128 stands for zero in the data rows.
Two rows play each game, the first against the second. How much does the first row win by? 15 is about a draw, 30 a big win and 0 a big loss. Wins can go round in a circle: one row can beat a second, the second a third and the third the first. Each row has two weighted sums of its numbers, A and B, taken from their middle values. A row wins by its A times the other's B, less its B times the other's A.
[154, 105, 114, 117, 144, 66, 165, 134, 145, 120, 109, 177, 137, 93, 108, 101]
[127, 106, 206, 172, 110, 89, 28, 164, 3, 163, 147, 76, 187, 183, 158, 101] >> 28
[120, 100, 131, 164, 78, 152, 147, 73, 169, 108, 85, 90, 126, 121, 124, 94]
[113, 161, 109, 114, 63, 163, 128, 38, 136, 184, 191, 97, 94, 157, 130, 125] >> 14
[98, 128, 117, 154, 109, 145, 159, 129, 117, 180, 170, 141, 130, 110, 133, 135]
[113, 115, 183, 162, 121, 140, 121, 138, 119, 115, 143, 168, 135, 127, 95, 105] >> 15
[131, 193, 150, 114, 191, 136, 104, 74, 151, 177, 98, 111, 99, 96, 119, 147]
[157, 102, 110, 115, 143, 103, 168, 145, 160, 175, 100, 122, 162, 157, 103, 129] >> 11
[132, 222, 120, 139, 148, 120, 130, 128, 122, 115, 85, 108, 122, 109, 133, 144]
[173, 116, 121, 118, 144, 180, 131, 147, 128, 125, 130, 121, 150, 145, 126, 118] >> 18
[98, 114, 101, 104, 78, 157, 62, 95, 167, 127, 149, 118, 143, 139, 135, 118]
[169, 115, 117, 125, 143, 192, 134, 143, 125, 140, 134, 108, 130, 154, 102, 127] >> 10
[78, 122, 98, 103, 157, 111, 128, 113, 67, 118, 101, 130, 130, 146, 125, 121]
[136, 201, 105, 86, 104, 155, 155, 148, 96, 219, 85, 100, 164, 130, 208, 85] >> 16
[133, 193, 156, 119, 193, 139, 104, 67, 153, 178, 103, 110, 101, 100, 117, 131]
[97, 125, 110, 152, 124, 142, 161, 125, 130, 150, 169, 144, 132, 109, 133, 139] >> 18
[141, 204, 107, 116, 84, 121, 145, 154, 110, 119, 131, 127, 130, 126, 127, 110]
[133, 218, 119, 149, 125, 119, 135, 159, 134, 74, 113, 125, 147, 116, 118, 146] >> 15
[120, 107, 151, 156, 72, 141, 162, 109, 153, 122, 83, 88, 116, 117, 134, 121]
[157, 112, 116, 137, 135, 73, 143, 108, 119, 128, 124, 145, 134, 144, 128, 118] >> 16
[128, 209, 121, 138, 104, 116, 133, 175, 157, 103, 137, 132, 147, 134, 132, 132]
[126, 102, 129, 166, 77, 147, 142, 87, 164, 124, 69, 95, 128, 114, 107, 84] >> 15
[155, 107, 116, 136, 136, 89, 150, 123, 149, 116, 104, 165, 117, 102, 110, 101]
[122, 137, 199, 46, 162, 125, 99, 112, 167, 142, 154, 163, 128, 117, 150, 112] >> 21
[133, 198, 115, 135, 88, 121, 130, 183, 154, 101, 149, 143, 144, 146, 130, 136]
[173, 114, 113, 118, 141, 181, 132, 143, 119, 136, 131, 119, 142, 142, 137, 124] >> 15
[83, 121, 100, 109, 132, 131, 94, 91, 169, 87, 152, 120, 138, 154, 156, 118]
[162, 112, 110, 118, 141, 125, 160, 136, 153, 169, 88, 176, 163, 134, 150, 136] >> 21
[75, 133, 97, 114, 161, 129, 141, 110, 62, 109, 81, 128, 134, 148, 121, 123]
[113, 108, 184, 142, 79, 133, 146, 133, 113, 120, 102, 101, 122, 123, 155, 159] >> 22
[115, 108, 137, 155, 79, 136, 154, 86, 173, 114, 90, 88, 113, 108, 119, 94]
[137, 200, 117, 108, 62, 126, 155, 158, 118, 142, 139, 125, 150, 130, 150, 110] >> 17
[173, 113, 109, 125, 141, 169, 114, 128, 73, 83, 174, 110, 92, 66, 134, 125]
[173, 113, 117, 118, 142, 176, 124, 157, 134, 133, 133, 113, 144, 137, 118, 111] >> 17
[130, 107, 134, 148, 73, 146, 161, 88, 168, 130, 88, 99, 119, 110, 121, 107]
[102, 119, 110, 164, 108, 149, 127, 139, 132, 184, 153, 151, 142, 114, 145, 144] >> 14
[98, 114, 97, 102, 91, 144, 71, 87, 159, 114, 156, 121, 143, 141, 143, 107]
[93, 114, 105, 100, 79, 156, 70, 96, 180, 120, 153, 141, 130, 140, 130, 119] >> 18
[170, 114, 116, 119, 144, 185, 133, 149, 119, 121, 123, 126, 134, 135, 122, 126]
[111, 117, 211, 142, 112, 127, 136, 145, 98, 111, 151, 162, 141, 140, 102, 109] >> 18
[174, 111, 123, 120, 143, 189, 124, 140, 121, 124, 128, 108, 147, 148, 103, 138]
[92, 112, 93, 75, 83, 148, 63, 125, 139, 135, 124, 144, 140, 121, 107, 131] >> 16
[130, 169, 167, 91, 193, 141, 83, 84, 191, 166, 142, 140, 125, 96, 138, 124]
[172, 112, 113, 108, 141, 189, 130, 146, 112, 126, 131, 104, 141, 131, 106, 139] >> 6
[120, 100, 201, 21, 146, 107, 137, 158, 181, 91, 125, 89, 93, 144, 136, 150]
[177, 109, 117, 126, 132, 127, 132, 115, 138, 121, 99, 194, 116, 139, 137, 143] >> 7
[114, 105, 151, 34, 149, 92, 169, 148, 214, 70, 131, 48, 89, 141, 110, 145]
[134, 212, 111, 131, 88, 124, 134, 170, 131, 96, 137, 133, 139, 141, 132, 124] >> 13
[91, 129, 117, 168, 151, 136, 167, 104, 159, 124, 173, 129, 124, 115, 137, 145]
[84, 123, 88, 93, 147, 131, 123, 109, 98, 103, 116, 124, 142, 133, 121, 129] >> 19
[108, 122, 129, 173, 195, 117, 167, 140, 188, 96, 154, 140, 78, 173, 160, 112]
[74, 123, 111, 124, 189, 121, 144, 96, 90, 95, 89, 107, 130, 156, 128, 128] >> 21
[126, 97, 163, 148, 68, 142, 146, 114, 141, 122, 85, 95, 121, 115, 154, 144]
[143, 198, 112, 101, 96, 157, 173, 139, 107, 235, 88, 94, 178, 127, 187, 85] >> 26
[163, 122, 111, 136, 118, 96, 115, 112, 112, 82, 140, 137, 87, 113, 128, 156]
[98, 128, 112, 154, 113, 148, 176, 108, 118, 155, 184, 125, 132, 116, 131, 138] >> 9
[77, 117, 94, 86, 123, 124, 113, 114, 89, 127, 133, 141, 142, 134, 125, 144]
[83, 108, 97, 114, 140, 118, 142, 171, 106, 122, 125, 147, 134, 118, 139, 129] >> 19
[92, 122, 100, 135, 119, 137, 180, 121, 81, 185, 148, 134, 121, 124, 130, 132]
[139, 212, 122, 125, 99, 123, 136, 158, 123, 105, 131, 125, 133, 124, 126, 133] >> 16
[71, 132, 115, 120, 190, 123, 133, 114, 98, 85, 98, 121, 129, 158, 126, 131]
[115, 115, 193, 145, 125, 126, 144, 138, 104, 112, 166, 167, 151, 138, 109, 103] >> 3
[106, 128, 162, 180, 160, 140, 99, 126, 154, 113, 136, 147, 152, 116, 111, 117]
[105, 129, 140, 174, 175, 136, 140, 112, 174, 127, 158, 131, 144, 114, 128, 148] >> 16
[164, 115, 115, 147, 125, 80, 115, 96, 115, 109, 128, 146, 120, 135, 124, 148]
[166, 117, 113, 138, 120, 75, 120, 102, 117, 136, 129, 145, 141, 136, 123, 133] >> 18
[76, 125, 96, 109, 156, 132, 119, 98, 80, 103, 116, 130, 133, 145, 133, 124]
[165, 118, 112, 148, 119, 102, 126, 105, 104, 86, 151, 146, 76, 107, 126, 148] >> 21
[100, 131, 102, 135, 118, 137, 190, 135, 86, 170, 160, 135, 136, 107, 135, 131]
[125, 81, 167, 50, 160, 48, 215, 189, 157, 153, 136, 90, 151, 96, 180, 133] >> 10
[100, 119, 168, 171, 152, 133, 118, 127, 144, 129, 134, 144, 151, 113, 110, 119]
[128, 109, 137, 161, 69, 146, 148, 103, 152, 121, 86, 81, 112, 117, 130, 113] >> 14
[101, 123, 117, 176, 131, 151, 109, 137, 159, 153, 136, 130, 159, 114, 130, 151]
[108, 124, 114, 168, 134, 150, 150, 109, 155, 154, 161, 141, 131, 109, 127, 136] >> 14
[101, 134, 105, 138, 143, 129, 182, 121, 134, 144, 181, 144, 100, 138, 143, 124]
[180, 114, 117, 115, 154, 193, 137, 147, 123, 133, 126, 128, 149, 134, 132, 121] >> 11
[171, 108, 119, 131, 126, 120, 116, 104, 131, 108, 112, 171, 91, 124, 120, 147]
[176, 116, 119, 128, 140, 186, 126, 148, 117, 129, 132, 103, 145, 142, 104, 126] >> 20
[127, 112, 172, 27, 135, 103, 147, 150, 193, 76, 123, 79, 93, 134, 131, 154]
[166, 115, 117, 127, 136, 182, 137, 140, 116, 130, 114, 137, 125, 135, 133, 112] >> 16
[169, 111, 117, 142, 117, 83, 119, 91, 124, 103, 146, 149, 102, 134, 123, 144]
[116, 98, 197, 130, 78, 135, 160, 141, 102, 106, 130, 116, 120, 129, 155, 178] >> 15
[141, 209, 108, 119, 59, 116, 142, 170, 131, 108, 153, 129, 149, 129, 135, 110]
[180, 107, 124, 121, 144, 180, 129, 133, 119, 121, 130, 132, 127, 117, 140, 123] >> 13
[167, 121, 115, 128, 131, 173, 116, 129, 86, 71, 154, 118, 98, 87, 123, 137]
[137, 134, 204, 24, 129, 114, 120, 145, 164, 122, 125, 113, 112, 137, 151, 157] >> 16
[94, 86, 96, 100, 108, 100, 128, 232, 143, 148, 90, 149, 94, 79, 110, 103]
[104, 117, 209, 143, 109, 132, 137, 142, 93, 112, 157, 164, 133, 139, 98, 102] >> 26
[173, 105, 120, 116, 139, 178, 133, 133, 125, 129, 124, 110, 122, 162, 118, 131]
[109, 104, 211, 145, 105, 128, 123, 148, 83, 122, 125, 148, 140, 143, 107, 109] >> 16
[171, 109, 110, 111, 142, 189, 138, 144, 121, 132, 116, 126, 142, 134, 134, 127]
[80, 120, 118, 127, 203, 123, 124, 95, 119, 54, 115, 103, 132, 150, 144, 127] >> 10
[176, 117, 118, 124, 140, 183, 126, 161, 130, 117, 136, 85, 117, 181, 75, 138]
[89, 106, 93, 79, 85, 127, 63, 131, 154, 120, 106, 122, 118, 93, 105, 128] >> 14
[166, 112, 114, 115, 148, 191, 129, 148, 125, 119, 118, 129, 149, 133, 140, 131]
[88, 87, 95, 111, 121, 109, 132, 217, 132, 138, 108, 170, 110, 84, 120, 123] >> 15
[93, 87, 92, 116, 114, 103, 121, 245, 133, 154, 94, 159, 81, 90, 104, 101]
[117, 112, 212, 129, 89, 132, 145, 147, 69, 114, 131, 164, 142, 141, 123, 138] >> 13
[163, 111, 107, 135, 125, 96, 137, 99, 125, 120, 116, 193, 115, 137, 124, 140]
[80, 119, 96, 95, 139, 129, 106, 103, 110, 107, 125, 134, 133, 145, 138, 135] >> 9
[173, 116, 107, 143, 134, 93, 99, 101, 73, 112, 182, 62, 122, 56, 154, 122]
[164, 117, 118, 146, 122, 68, 121, 97, 126, 131, 133, 116, 141, 131, 112, 115] >> 13
[87, 128, 139, 172, 186, 134, 154, 105, 164, 112, 170, 138, 148, 110, 112, 140]
[169, 113, 118, 123, 132, 165, 129, 136, 109, 88, 125, 165, 114, 122, 136, 119] >> 19
[83, 119, 93, 92, 103, 142, 81, 103, 134, 135, 140, 132, 132, 141, 122, 124]
[90, 107, 90, 91, 115, 120, 115, 156, 118, 115, 124, 159, 133, 117, 104, 134] >> 20
[113, 104, 169, 139, 76, 137, 160, 117, 144, 100, 95, 107, 124, 110, 149, 151]
[78, 120, 95, 128, 168, 129, 167, 130, 74, 121, 104, 140, 111, 134, 154, 121] >> 9
[81, 127, 92, 91, 133, 128, 115, 116, 97, 125, 133, 132, 132, 131, 125, 131]
[173, 119, 119, 126, 144, 162, 115, 131, 72, 87, 177, 103, 99, 68, 151, 127] >> 15
[160, 117, 115, 135, 115, 102, 118, 101, 128, 102, 122, 168, 101, 137, 119, 140]
[102, 132, 162, 168, 171, 130, 144, 119, 154, 99, 157, 139, 144, 118, 103, 112] >> 7
[167, 113, 117, 117, 145, 190, 135, 147, 120, 121, 128, 121, 136, 106, 147, 114]
[169, 116, 114, 143, 114, 64, 107, 107, 117, 123, 142, 116, 120, 137, 115, 121] >> 14
[94, 115, 106, 91, 73, 147, 60, 95, 156, 135, 130, 125, 150, 133, 106, 130]
[170, 121, 113, 115, 144, 183, 119, 149, 125, 120, 118, 144, 135, 119, 134, 121] >> 15
[94, 130, 123, 177, 143, 148, 126, 122, 159, 149, 147, 122, 150, 112, 137, 150]
[122, 95, 156, 50, 155, 46, 213, 187, 157, 149, 132, 80, 160, 91, 168, 136] >> 13
[96, 124, 104, 138, 99, 143, 178, 120, 112, 170, 163, 148, 124, 119, 133, 131]
[126, 179, 176, 88, 164, 139, 95, 76, 118, 179, 134, 149, 114, 89, 113, 117] >> 8
[116, 106, 222, 133, 97, 131, 139, 156, 80, 128, 145, 147, 136, 133, 106, 124]
[99, 111, 121, 185, 148, 133, 133, 186, 166, 123, 122, 147, 108, 143, 165, 111] >> 16
[142, 99, 116, 112, 148, 75, 187, 159, 164, 187, 127, 76, 175, 150, 122, 120]
[176, 105, 119, 112, 141, 180, 133, 141, 117, 134, 120, 116, 150, 132, 138, 126] >> 10
[94, 102, 88, 89, 85, 124, 58, 135, 149, 120, 106, 131, 122, 109, 91, 125]
[101, 128, 125, 180, 135, 150, 113, 130, 164, 147, 128, 133, 142, 110, 129, 159] >> 14
[88, 114, 98, 98, 132, 120, 124, 129, 95, 105, 126, 133, 137, 145, 141, 133]
[102, 132, 121, 180, 154, 148, 124, 124, 170, 144, 146, 129, 145, 106, 124, 153] >> 12
[170, 118, 119, 135, 123, 119, 123, 110, 126, 97, 108, 175, 91, 119, 146, 143]
[171, 110, 120, 115, 142, 178, 127, 157, 132, 135, 142, 119, 126, 139, 119, 129] >> 20
[135, 147, 204, 56, 157, 138, 100, 119, 143, 177, 158, 153, 132, 104, 135, 122]
[104, 126, 113, 166, 105, 147, 125, 137, 148, 176, 134, 131, 140, 112, 118, 146] >> 20
[169, 121, 113, 119, 143, 180, 135, 140, 121, 122, 138, 105, 136, 137, 120, 133]
[165, 109, 118, 143, 118, 60, 112, 96, 109, 131, 156, 120, 126, 145, 118, 119] >> 16
[130, 103, 147, 146, 85, 144, 155, 107, 168, 117, 98, 85, 120, 95, 138, 124]
[95, 113, 101, 88, 86, 147, 72, 101, 137, 132, 163, 134, 140, 138, 121, 139] >> 13
[136, 217, 122, 145, 125, 115, 127, 146, 145, 82, 110, 119, 151, 127, 124, 141]
[106, 133, 144, 181, 172, 149, 127, 110, 173, 126, 148, 128, 137, 106, 121, 140] >> 12
[70, 130, 106, 128, 173, 119, 160, 121, 48, 107, 81, 111, 140, 129, 129, 124]
[134, 209, 116, 126, 105, 123, 131, 148, 125, 110, 123, 112, 131, 127, 135, 132] >> 14
[104, 118, 197, 158, 113, 136, 117, 133, 93, 125, 135, 150, 148, 128, 99, 109]
[80, 100, 90, 95, 125, 123, 137, 141, 92, 130, 120, 152, 135, 116, 125, 132] >> 21
[132, 135, 210, 50, 150, 125, 101, 110, 150, 169, 153, 152, 137, 121, 135, 113]
[74, 133, 107, 123, 190, 123, 131, 98, 84, 85, 99, 113, 141, 147, 134, 130] >> 28
[131, 209, 116, 129, 103, 121, 130, 173, 155, 88, 133, 134, 139, 138, 146, 129]
[175, 114, 117, 119, 149, 179, 113, 130, 96, 123, 153, 114, 122, 82, 148, 123] >> 16
[167, 113, 111, 114, 141, 187, 124, 146, 126, 112, 130, 111, 140, 155, 109, 135]
[110, 114, 205, 151, 111, 131, 115, 150, 98, 114, 138, 158, 141, 136, 102, 103] >> 17
[168, 108, 114, 122, 145, 115, 162, 134, 149, 144, 102, 191, 146, 126, 140, 130]
[168, 116, 121, 119, 145, 180, 119, 137, 133, 128, 130, 127, 125, 146, 142, 131] >> 16
[134, 211, 124, 154, 139, 119, 119, 153, 146, 72, 111, 117, 167, 126, 122, 147]
[108, 134, 110, 131, 150, 119, 200, 123, 141, 141, 178, 138, 64, 129, 132, 139] >> 11
[135, 206, 128, 153, 122, 115, 132, 149, 139, 84, 123, 122, 138, 127, 136, 137]
[136, 209, 121, 146, 95, 119, 131, 163, 159, 85, 143, 133, 153, 130, 137, 130] >> 14
[133, 122, 112, 178, 124, 89, 37, 195, 136, 216, 116, 100, 102, 151, 146, 147]
[168, 113, 113, 126, 134, 124, 132, 132, 149, 149, 95, 185, 136, 136, 148, 145] >> 9
[158, 113, 117, 114, 138, 114, 150, 125, 165, 202, 97, 130, 150, 123, 175, 117]
[95, 128, 113, 141, 145, 130, 195, 106, 100, 166, 171, 138, 98, 144, 149, 122] >> 19
[79, 113, 99, 129, 161, 120, 153, 158, 86, 120, 123, 153, 126, 134, 126, 118]
[122, 107, 183, 127, 78, 132, 156, 118, 111, 117, 99, 100, 123, 130, 155, 167] >> 19
[169, 115, 114, 125, 134, 101, 139, 96, 132, 131, 112, 182, 139, 142, 131, 139]
[167, 115, 117, 137, 126, 107, 120, 104, 110, 88, 129, 171, 89, 122, 131, 160] >> 14
[165, 115, 112, 144, 117, 82, 114, 98, 118, 129, 129, 153, 129, 137, 125, 142]
[129, 142, 206, 60, 155, 132, 82, 107, 154, 160, 149, 150, 131, 121, 130, 109] >> 11
[122, 109, 137, 166, 83, 140, 161, 100, 176, 121, 75, 82, 129, 115, 129, 105]
[171, 109, 111, 139, 126, 77, 101, 103, 82, 116, 174, 88, 127, 97, 148, 120] >> 22
[132, 209, 104, 118, 84, 130, 156, 162, 107, 143, 124, 129, 156, 132, 168, 101]
[174, 117, 124, 114, 148, 190, 136, 155, 129, 129, 130, 131, 137, 130, 130, 135] >> 14
[167, 124, 113, 148, 120, 62, 106, 101, 115, 125, 150, 112, 124, 126, 122, 123]
[108, 101, 203, 134, 78, 131, 148, 138, 89, 114, 125, 138, 112, 145, 140, 159] >> 10
[109, 115, 192, 155, 131, 133, 122, 127, 125, 118, 153, 158, 159, 129, 94, 111]
[93, 108, 93, 84, 87, 136, 60, 134, 153, 136, 127, 127, 137, 109, 99, 136] >> 16
[98, 126, 114, 154, 184, 119, 202, 129, 129, 123, 153, 136, 67, 168, 163, 117]
[82, 112, 95, 95, 105, 138, 90, 107, 140, 111, 152, 137, 135, 137, 139, 129] >> 14
[167, 121, 112, 138, 124, 93, 120, 99, 122, 123, 121, 149, 135, 133, 110, 132]
[172, 115, 111, 136, 140, 124, 94, 118, 60, 84, 191, 75, 82, 48, 161, 128] >> 21
[131, 188, 193, 88, 165, 128, 115, 100, 78, 176, 111, 135, 114, 118, 120, 120]
[138, 215, 133, 139, 171, 121, 123, 120, 122, 118, 74, 101, 123, 108, 112, 125] >> 16
[91, 128, 123, 168, 168, 130, 162, 101, 171, 127, 181, 132, 111, 119, 124, 133]
[84, 122, 110, 150, 182, 123, 178, 124, 80, 117, 105, 123, 112, 153, 157, 127] >> 24
[130, 138, 120, 197, 164, 82, 7, 174, 109, 192, 143, 56, 121, 137, 162, 167]
[102, 131, 105, 133, 139, 130, 203, 135, 125, 148, 183, 141, 77, 128, 139, 124] >> 21
[107, 115, 198, 157, 126, 130, 120, 134, 111, 118, 142, 154, 152, 127, 108, 102]
[122, 105, 176, 150, 77, 131, 151, 135, 123, 111, 104, 101, 123, 126, 159, 154] >> 19
[103, 116, 115, 194, 138, 134, 49, 199, 167, 159, 69, 135, 102, 129, 153, 128]
[170, 114, 115, 114, 143, 190, 132, 141, 132, 128, 136, 119, 132, 154, 111, 126] >> 16
[166, 116, 120, 130, 133, 102, 134, 100, 131, 126, 106, 179, 126, 144, 124, 145]
[166, 119, 118, 137, 117, 111, 127, 100, 122, 95, 128, 180, 96, 128, 127, 155] >> 12
[135, 214, 155, 122, 175, 131, 125, 103, 101, 139, 73, 116, 107, 116, 102, 128]
[84, 128, 103, 120, 177, 129, 155, 120, 43, 102, 84, 109, 130, 143, 136, 128] >> 21
[96, 129, 132, 159, 168, 136, 157, 109, 168, 118, 168, 125, 124, 99, 118, 146]
[117, 110, 213, 125, 93, 133, 159, 141, 76, 104, 149, 159, 130, 144, 110, 133] >> 17
[133, 153, 199, 63, 157, 133, 102, 102, 130, 174, 148, 149, 128, 107, 130, 104]
[75, 112, 93, 100, 143, 125, 141, 128, 82, 127, 122, 137, 130, 128, 133, 127] >> 25
[79, 119, 96, 113, 159, 124, 144, 125, 77, 120, 99, 127, 129, 133, 128, 130]
[165, 101, 109, 135, 136, 67, 134, 114, 121, 139, 114, 152, 165, 140, 115, 124] >> 23
[105, 120, 130, 170, 205, 111, 170, 148, 156, 111, 155, 139, 62, 166, 148, 102]
[140, 198, 113, 98, 84, 154, 164, 120, 84, 219, 117, 50, 111, 187, 98, 132] >> 12
[78, 132, 104, 112, 170, 124, 123, 100, 93, 93, 101, 117, 130, 137, 124, 133]
[130, 202, 114, 132, 94, 115, 130, 168, 139, 79, 144, 142, 146, 133, 131, 126] >> 13
[83, 122, 98, 111, 130, 141, 92, 98, 132, 103, 143, 130, 135, 151, 132, 134]
[108, 111, 199, 144, 123, 131, 139, 139, 102, 126, 148, 174, 134, 126, 101, 106] >> 4
[120, 103, 175, 146, 71, 136, 166, 127, 123, 112, 103, 100, 114, 119, 162, 159]
[171, 112, 121, 116, 141, 183, 120, 143, 109, 111, 138, 125, 134, 100, 155, 111] >> 23
[106, 114, 195, 164, 121, 140, 117, 140, 101, 124, 142, 154, 156, 129, 87, 94]
[116, 147, 152, 73, 206, 117, 72, 102, 228, 108, 143, 148, 123, 105, 148, 136] >> 18
[106, 101, 105, 159, 117, 120, 89, 247, 145, 167, 74, 156, 87, 113, 120, 117]
[137, 197, 110, 134, 84, 112, 136, 181, 130, 104, 153, 156, 141, 146, 129, 111] >> 16
[137, 123, 179, 184, 139, 105, 77, 123, 109, 128, 167, 97, 135, 207, 173, 69]
[98, 131, 101, 155, 107, 135, 176, 125, 100, 170, 167, 144, 116, 116, 136, 128] >> 25
[98, 130, 122, 171, 168, 125, 159, 100, 173, 131, 167, 137, 138, 110, 122, 152]
[128, 152, 212, 54, 137, 127, 99, 117, 126, 184, 134, 155, 128, 118, 137, 144] >> 10
[123, 99, 152, 149, 74, 146, 153, 113, 172, 119, 100, 94, 115, 108, 137, 134]
[114, 101, 209, 129, 84, 135, 156, 150, 82, 111, 139, 135, 120, 139, 131, 157] >> 10
[172, 111, 119, 122, 132, 178, 119, 137, 114, 114, 136, 137, 120, 108, 147, 110]
[79, 129, 94, 95, 129, 128, 119, 113, 85, 127, 107, 128, 126, 143, 122, 136] >> 14
[81, 120, 106, 115, 165, 140, 108, 105, 128, 83, 121, 111, 139, 156, 146, 124]
[79, 93, 88, 115, 131, 119, 125, 190, 113, 131, 122, 152, 115, 110, 120, 129] >> 18
[123, 105, 142, 161, 79, 141, 154, 96, 170, 120, 97, 94, 116, 107, 122, 118]
[84, 101, 95, 79, 103, 116, 95, 168, 133, 123, 105, 154, 114, 99, 107, 121] >> 14
[160, 107, 120, 107, 150, 115, 160, 133, 148, 167, 89, 189, 175, 112, 150, 137]
[85, 116, 98, 99, 118, 137, 89, 88, 124, 118, 138, 128, 133, 161, 134, 133] >> 5
[92, 122, 143, 197, 168, 145, 108, 133, 178, 125, 134, 126, 148, 108, 125, 138]
[104, 122, 145, 187, 164, 141, 104, 118, 168, 133, 128, 129, 152, 118, 121, 151] >> 16
[99, 132, 128, 177, 158, 146, 128, 114, 187, 131, 144, 126, 155, 119, 118, 145]
[94, 132, 104, 142, 128, 140, 191, 116, 89, 162, 158, 145, 137, 116, 143, 126] >> 15
[115, 108, 216, 126, 88, 128, 150, 155, 80, 99, 126, 141, 124, 135, 126, 154]
[165, 116, 114, 141, 123, 58, 119, 103, 125, 126, 129, 123, 137, 143, 99, 135] >> 20
[100, 129, 130, 174, 165, 131, 154, 108, 174, 125, 157, 125, 139, 108, 129, 144]
[95, 129, 107, 126, 111, 136, 194, 131, 87, 168, 148, 128, 117, 124, 138, 125] >> 15
[134, 103, 137, 165, 79, 141, 147, 96, 164, 114, 69, 78, 131, 116, 128, 108]
[89, 97, 91, 98, 110, 107, 117, 238, 135, 131, 106, 162, 94, 74, 96, 122] >> 17
[164, 115, 120, 143, 118, 64, 126, 94, 126, 120, 130, 121, 132, 132, 122, 117]
[125, 107, 155, 166, 69, 147, 147, 113, 150, 128, 73, 83, 123, 105, 149, 128] >> 10
[170, 111, 116, 116, 147, 189, 132, 140, 127, 119, 133, 112, 132, 145, 118, 133]
[101, 122, 159, 173, 164, 138, 124, 118, 156, 120, 155, 141, 148, 121, 103, 120] >> 18
[85, 135, 106, 132, 135, 124, 182, 125, 62, 155, 125, 135, 124, 123, 121, 128]
[128, 216, 158, 133, 171, 137, 127, 100, 89, 130, 86, 122, 103, 109, 93, 114] >> 11
[171, 111, 119, 133, 114, 98, 108, 101, 116, 90, 145, 145, 92, 105, 116, 154]
[170, 118, 112, 136, 120, 99, 127, 99, 138, 129, 107, 170, 130, 137, 129, 140] >> 14
[170, 116, 112, 135, 127, 108, 128, 100, 131, 122, 108, 187, 109, 147, 115, 130]
[178, 112, 114, 142, 134, 88, 98, 105, 70, 119, 166, 83, 135, 68, 159, 106] >> 25
[87, 124, 101, 103, 118, 134, 82, 89, 143, 110, 152, 132, 131, 159, 142, 112]
[160, 118, 114, 131, 135, 85, 139, 101, 138, 137, 111, 163, 144, 141, 121, 135] >> 22
[84, 100, 97, 81, 96, 124, 85, 133, 111, 123, 121, 149, 125, 109, 97, 130]
[161, 111, 119, 131, 132, 123, 128, 113, 145, 140, 104, 192, 118, 141, 157, 137] >> 18
[167, 108, 118, 137, 139, 59, 133, 108, 108, 163, 133, 142, 156, 138, 125, 123]
[80, 112, 90, 85, 89, 129, 90, 105, 117, 142, 138, 145, 132, 128, 116, 125] >> 16
[120, 109, 129, 164, 71, 155, 147, 76, 170, 118, 70, 96, 122, 115, 109, 86]
[127, 190, 183, 101, 159, 137, 116, 83, 86, 169, 103, 131, 96, 108, 102, 120] >> 15
[79, 112, 96, 134, 142, 129, 142, 166, 104, 134, 124, 156, 131, 125, 154, 128]
[134, 190, 109, 121, 80, 111, 131, 172, 142, 98, 156, 137, 139, 136, 140, 122] >> 14
